data =
[ 11.00  -3.73   6.41   9.18  17.77  -3.68  -0.12  -9.43 -11.97 -12.15
 -14.48 -20.93  -5.80]
data[0]	11.00
data[8]	-11.97
data[4]	17.77
data[3]	9.18
data[6]	-0.12

m =
3790  5418  3533  3503  4246  7091  6440  5432  7911  2891
6100  6808  4228  7971  7434  7312  6493  5137  5449  4888
4222  8809  4600  6014  4598  6507  7009  5187  4260  4696
6011  7386  3051  8120  3955  4675  5363  5276  2329  5425
4852  5635  7382  3998  3197  3119  3959  2439  3876  5828
m[0,-10]: 3790
m[0,-8]: 3533
m[-1,-4]: 3959
m[4,9]: 5828
m[-4,2]: 4228
m[-1]: [4852, 5635, 7382, 3998, 3197, 3119, 3959, 2439, 3876, 5828]
m[-2,7]: 5276
m[-1,2]: 7382
m[-2,5]: 4675
m[-4,-7]: 7971
m[-4]: [6100, 6808, 4228, 7971, 7434, 7312, 6493, 5137, 5449, 4888]
m[2,3]: 6014
m[1,0]: 6100
m[-1,5]: 3119
m[2,1]: 8809
m[-3,-5]: 6507
m[1,-3]: 5137
m[0,-7]: 3503
m[2,-4]: 7009
m[:, 5]: [7091, 7312, 6507, 4675, 3119]

arr =
[[-15   2 -16  -5   1   4]
 [-23   5 -23  -4   2   1]
 [ 69  16 -16 -37 -50  -1]
 [ 11  -1  13   2  -2  -3]
 [ 37   8  -7 -21 -29   2]]
arr[-5, -6]	-15
arr[-3, -1]	-1
arr[2, -5]	16
arr[1]	[-23, 5, -23, -4, 2, 1]
arr[:, 1]	[2, 5, 16, -1, 8]
arr[:, 4]	[1, 2, -50, -2, -29]
arr[2, -2]	-50
arr[4, 5]	2
arr[1, 2]	-23
arr[:, -4]	[-16, -23, -16, 13, -7]
arr[-5, -1]	4
arr[0, -4]	-16
arr[-2, 3]	2
arr[1, -2]	2

grid = [[-24, -14, -64, -70, -25, 9, 38, -67, -18, -19, 10, 23], [-48, 0, -4, -5, 14, -30, 3, 20, -39, 13, -16, 35], [-45, 6, 7, 3, 25, -35, 4, 49, -40, 17, -32, 14]]
grid[0,-12]	-24
grid[-2,6]	3
grid[1,8]	-39
grid[0,-11]	-14
grid[-1,-11]	6
grid[2,4]	25
grid[1,3]	-5
grid[2]	[-45, 6, 7, 3, 25, -35, 4, 49, -40, 17, -32, 14]
grid[0,5]	9
grid[2,2]	7
grid[-3]	[-24, -14, -64, -70, -25, 9, 38, -67, -18, -19, 10, 23]
grid[1,-2]	-16
grid[0,-9]	-70
grid[1,9]	13
grid[2,-6]	4
grid[2,11]	14

a =
[[ 33  36  24   7   6  -4 -12 -16 -18 -19 -16 -18 -29]
 [ -4   5   6   2   4   3   0   5 -11  -5  -3  -6 -14]
 [ 53  20   3 -11 -14 -19 -38 -44 -49 -52 -57 -65 -76]
 [ 28  31  28  14  16   2  -3  -2 -12 -24 -25 -33 -24]
 [-13  24  31  22  28  25  13   2   3   3  15  -1   9]
 [-28 -15 -10  -1  -7  -7 -12  -2  -3  -5  -4 -10  -4]]
a[0][0]	33
a[4][5]	25
a[2]	[53, 20, 3, -11, -14, -19, -38, -44, -49, -52, -57, -65, -76]
a[2][4]	-14
a[0][12]	-29
a[3]	[28, 31, 28, 14, 16, 2, -3, -2, -12, -24, -25, -33, -24]
a[3][4]	16
a[4][7]	2
a[3][10]	-25
a[1][11]	-6
a[4]	[-13, 24, 31, 22, 28, 25, 13, 2, 3, 3, 15, -1, 9]
a[4][10]	15
a[:, 8]	[-18, -11, -49, -12, 3, -3]
a[3][12]	-24
a[:, 9]	[-19, -5, -52, -24, 3, -5]
a[0][4]	6
a[:, 11]	[-18, -6, -65, -33, -1, -10]
a[:, 0]	[33, -4, 53, 28, -13, -28]
a[3][7]	-2
a[0][9]	-19
a[0][6]	-12
a[:, 12]	[-29, -14, -76, -24, 9, -4]
a[3][9]	-24
a[:, 1]	[36, 5, 20, 31, 24, -15]
a[0][10]	-16
a[2][12]	-76
a[5][3]	-1
a[5][6]	-12
a[2][6]	-38
a[0]	[33, 36, 24, 7, 6, -4, -12, -16, -18, -19, -16, -18, -29]
a[2][0]	53
a[:, 10]	[-16, -3, -57, -25, 15, -4]
